One turn moves each row of this set onto another row. After a few examples, where does it send each row asked below?
vegi: [-35  -9  -7 -17  17 -32 -16  17  -8   5 -31   9  14  11 -12   5   9   0
   0 -18 -19]
dazot: [ -8  -6  -3 -19  12 -24 -10   2  -6   5 -60  10  -5  11  23  -9  -2  -4
  14  38  -8]
padu: [-38  -2   5 -47   5  -3   7  13 -24  -3   3  14 -26   9  -2 -10 -18 -30
  -6  -6  -1]
keku: [-11 -34 -10 -18  11  -7  -5  -3  -2  30 -35  17  -2 -49  19 -16  -2  -2
 -31  -1 -10]
Midif: [ -4 -22   9 -17   3 -23  -3  -8   3  -9  18   8   0  35  21 -12  -9 -12
  41 -17  -2]
Soro: [ 22 -16   4 -25  19 -14  18 -18  -3  35 -30  11   0 -23  50 -24 -23  -1
  15  30 -13]
zev: [  0 -14  33 -20   7  -3  -1   0   1  21   7  13   5 -44  52 -20  -7  27
  -4 -19 -17]
Bag: [-21  -1  -8 -35  -6 -30 -20  51 -18   6   9  -2   3   5 -16   4 -11  -7
   7  26 -15]
ris: [-14  -1 -18 -32 -12  12  22   3  17  17  -3 -16 -25  -6  33 -30  -8  -7
  13  12  10]
fad: [ -5  -8 -11 -37   7   5 -22  14  -3   9 -53  -1   5  10  31 -11  -6  12
  -2  10 -20]
ziro: [ -7 -13   9 -12  17  23 -12 -16   0  10 -42  10  28 -29  29  -8   1 -15
  14  13 -11]
kuviv: [  9 -22  -1 -45  -1   0  18 -30   0  15  25  34  -1 -20  37 -10  11 -19
  13  41  -7]
Mimug: [-41   4   1 -30  20 -23 -25  16  -7  -3  46  10  13   6   0   9   9  20
  -8  21  -7]
mubu: [ -9  10 -13 -23  12 -35 -34   9 -18   8  -9 -12   8   7 -19 -15  -4 -11
 -23  -6   5]
Poduz: [  1  -8 -15 -28  16 -22  10 -18   5  14  49   8 -19 -21  42 -15  -2  18
   9   6  23]
sok: [-12 -18  10 -33  12 -18 -14   2  -7  22  68  26 -19 -17   9   1  -1 -25
   1  22   5]
vum: [ -7   1  12 -23   8  -7   0  21  -2  -7  43   7  24  -9   4 -17  -2  -4
  51  26 -10]
fita: [-36  -5 -26 -26  11  11 -17  30   8  17 -14  44  -5   6  27 -10  13   5
   2   1 -26]
fime: [-31  -7 -22 -29  20 -31 -18  -1   2 -15  34  21  -2  13  -6  22 -13  -4
   6   6 -12]
venef: [  3 -20   7 -23  13 -41 -13   9  -6  41  45   1  25  32  30 -15 -10   5
  16  14 -10]
puf: [ 31 -26   2  -5  29 -30 -31   8  -5  30  -6  11  27   4  22  22   5   6
  18  12 -28]
Sanug: [ 29 -26  15 -22  -4 -22   6  -6  33  -9  -1 -10   4   2  42 -11 -13 -10
  19   9 -14]
Dufub: [  8  35  -6 -13  27 -41  -3   7  -4  27  -4  19  24   6  20  -7  12 -14
   7  45 -13]
gudul: [  4  15   9  -9  30   1 -26  21  -1  26  -6  15   1   0   3  -6   9 -14
 -35  19 -42]
Golub: [-25 -39  -1 -28  22   0 -20  -1 -39  47   3  10  12 -22  11  11 -30  -7
 -19  -3  -4]
kuf: [ 22 -11  17 -32  -7   5   0 -33  21  24  30   3  -1 -19  31 -17  -5   3
  21  36   0]
fabeb: [-10 -13 -19 -21  16 -23 -12   9   3 -11  47   8   1 -18  37 -12  -3 -11
  49  21  -7]
bifi: [ 11 -32  -3  -6  16 -27 -27  -8 -12  42  -6  -2 -29 -32   6  -7   5  12
  19 -16 -15]
fevom: [ -7  -2  13   1  18  11 -23  26  -7  48 -13  -7  13 -14 -14 -17   9   7
 -12   8 -24]
labo: [ -4  -8  -4 -23  18 -19  -4  -5  11  32 -22  23  20  -1  15  -9  -1 -12
  66   3  -9]
gep: [-24   4 -13 -17 -11  23  34  -9  -4  16 -19  11  -1 -15  33  -6 -11  -6
  21  17   2]
tegib: [-13   1   1 -28  27 -53 -29   0  13  40  16  21 -18 -14   9   7 -19  18
   1   7 -43]
moguf: [-15 -49  41 -34  15 -28 -22  10  -2  27 -25  11  -2   0  14 -23  -3 -10
 -24  28  -8]
mitip: [-20 -16  33 -23 -13  -5   4 -18  20  17  -6  30 -10  -8  42 -32 -12  11
  -5 -17 -12]
rebuf: [  3  -7   1 -26  50 -34  19   8  15   9  23   8  -2 -29  34   3   9 -19
 -11  40   0]
gado: [ -5   6  14 -21   9 -25  -7 -24  -3  21   3   5 -23 -34  25 -11  -2  -9
 -50  28 -15]
funum: [-11  -5  -1 -11  20 -44 -43  18 -40  36   9  10  17 -23  -4  11   5  -7
   6  17 -13]
Zazu: [ -6 -11   7 -10  -3  13  19   1  -1  47 -32  26   5 -25  22 -18 -11  21
  16  27 -11]
vipop: [ -3  14 -16 -20  16 -20 -12  29  -3 -19 -12   5  15  -3  -3  -3   6 -24
 -12  24  22]
liru: [ -4 -37  11 -27  14 -21 -18   4  -5   6  59   6  -1 -28  52   7  -2  -6
  13   6 -13]
Doti: [ 13 -25  16 -37  16   0   6 -36 -26  46  17  22   9   7  14   0   7   3
  -2 -13 -18]
leso: [-38 -43   5 -34 -16 -12 -10  -1 -19  29  18  34  -2  11   2 -29 -21  16
  11  -2  -9]
dogiv: [-18  30  14 -18  17 -18  -6 -13 -23  16  39  10  13  12   8 -15  -5 -12
  -6  44   7]
Somuz: [-18  25 -12 -24  34  -3 -20  23   3  -7 -13   9  25 -12  37  11   5 -11
  -8  10  14]
kerok: [ -3 -11   7 -36   2 -34 -33  18  -9  44  42 -18  14   0  22 -17 -27   2
  -6  -4  10]
Folo: [  6 -46  15 -18  -6 -25   8 -13 -23  28  33   3 -15 -21  15  -7 -32  12
  19  -2   5]
miza: [-33 -16  -3 -29   8  16  13  10  19   7   4  38 -17 -12  37 -16  -8 -27
 -23  22 -19]
Nirag: [  3 -23  27 -32   0 -55   0   9 -22  29   8  14  15 -50   2 -11  -5   8
 -13  19  -5]

leso moves to gado
Doti moves to moguf
Now these:
Dufub moves to Midif
gep moves to vipop
mubu moves to liru
padu moves to rebuf
Sanug moves to fita
Soro moves to vegi
kuviv moves to dazot
bifi moves to Golub
vum moves to ris
kerok moves to zev
gudul moves to venef
keku moves to funum
fad moves to Mimug
ziro moves to Bag

One turn moves each row of this set onto another row. After a few examples, where does it send each row asked below?
Zege: [ -6  -1 -23  25 -10  11   0 -34  37  -3  32  -2 -17  10  46  19 -14  -8
  28  35  12 -23 -32  -9 -10]
mesin: [-33  20 -26   5  15  54 -10 -29  -5 -51   5 -19 -15 -25  30   0 -46 -14
  -4  20  19 -23 -13  -5 -20]
tukav: [ 26  -6 -41  30 -27   7 -30 -14  10 -62  -2 -22  -2  43  40   3 -28 -26
   4  62  12   5   8 -12 -22]
Bava: [ 39   9 -28  34   9  10   1 -19  14 -45  12   3 -10  46  60  10  -6  -6
  -2   6  31 -27 -12 -25 -19]
Dami: [ 18 -19 -43  10 -27  50   1 -34 -25 -21  44 -42 -14  -2  54  21 -10  -9
   1  15  24   1 -13   6  -3]
nusu: [-20 -26 -34   8 -16  43  -7 -34 -16  -4  23 -17 -12  68  26   1 -62  -7
  10  19  33   4 -19  -6 -26]
Nenoz: [ 39   0 -39   9 -53 -10 -44 -21  11 -28  16 -21 -13  30  20  -1 -52 -23
  -6  37  21 -20  -4 -22 -22]
fon: [ -7  35 -26  14 -12  30   4  11   5 -46  24 -32  10   1  14  36 -28 -15
  22  28   8   2   8 -43 -21]
kitav: [  0 -31 -36  29 -16  58  -6 -34  -9  -8  20 -34 -35  54  34 -17 -26  -1
   7  27  42   3 -21 -21 -22]
voras: [ 25 -22 -28   4   9  42 -30 -22 -20  -4  43 -40 -32  -8   9  25 -40  -3
  19   1  16  -8  -5  -6   6]
tuk: [ 49   9 -27  16  11  -1 -18 -15  -1 -30  13  15 -20  45  26  10 -28   0
 -13  -7  19 -36  -2 -20 -17]
Lega: [-18  18 -38  -2  11  54 -20 -27 -31 -45   5 -18 -19 -25  15  -6 -42 -13
 -17   8  23 -23 -11 -25 -25]
sef: [ 18   5 -38  20 -13   2 -39   0   6 -35   6 -35  -1  43  21   4 -57 -27
  28  45  15  -8  -4 -58 -13]
nilud: [ 16   2 -29  14  14  10 -27 -27  20 -13 -37 -35 -15 -20  17   5 -63 -12
   3  19  17 -18  -7 -18 -10]
rikep: [-21   6 -31   3   6  48 -23 -42 -13 -55  10 -13 -10 -30  30   4 -37 -22
 -14   5  43 -18 -17 -11 -32]
Kupek: [ 20  11 -21  23 -27  26 -10 -12  15 -62  24 -20  -3 -14  18  34   1 -17
  -3  26  26   8  15  -9 -33]
fadig: [ 21 -34 -39  19  15   8 -38 -38 -15 -20  22  16  -7  19  11  28  -4 -19
  13   8  34   2 -16 -38 -32]
sotu: [ -1 -34 -40  40   0  50 -35 -14  17   4  19 -37  13  26  10  -4 -29  -2
 -12   0  25   0   7 -49 -26]
rom: [  4 -36 -23  19   0  46 -27 -33  -3  -6  16 -18 -44  53   5  -9 -50   3
   6  22  27   1  -6   8 -20]
pala: [ 21  24 -26  -4 -32  14 -22  -3  -7 -33  32 -16  -5 -11 -14  34 -36 -13
  -7   5  17  -8  14 -30 -30]
Rula: [ -9 -17 -39   2  13  47  -4 -18 -36 -27  34 -31   8  20  35  42 -46 -13
  26  17   5  13  -1   5   0]
Dila: [-11 -27 -42  35  -3  52 -20 -10  11 -10   7 -21  15  39  12  -2 -34   6
 -27  21 -10   5  26  -4 -23]
Seru: [ 20  25 -30  15  14   4   6  -6   2 -29  13   7   2  58  46  16 -41  -4
   7   3  11 -34 -11 -33 -12]
sop: [ -2  -5 -48   8   7  11 -12 -34 -12 -37 -43 -22  26   5  39  20 -58 -26
  -5  20  26   6  -6 -20 -28]
Bagiv: [ 22   7 -55  14 -24  21  -2 -33  -9 -22 -37 -40  -7 -14  44  -9 -30 -11
 -27  27  20 -14 -13 -26 -19]
Devig: [-14 -22 -37  28 -36  40 -15 -26  34   9  29 -27  22  26  31   1 -41  -1
 -26   6  18 -11   0 -10 -27]
telev: [  2   7 -55   5  -7  20   3 -15 -36  -8  15  11 -15  35  15   9 -15   2
  -2  38 -26 -13  -7 -22 -14]

nusu moves to rom
rikep moves to mesin
Now these:
Bava moves to Seru
sef moves to Nenoz
fadig moves to Zege
pala moves to Kupek
sotu moves to Devig
nilud moves to Bagiv
Dami moves to Rula

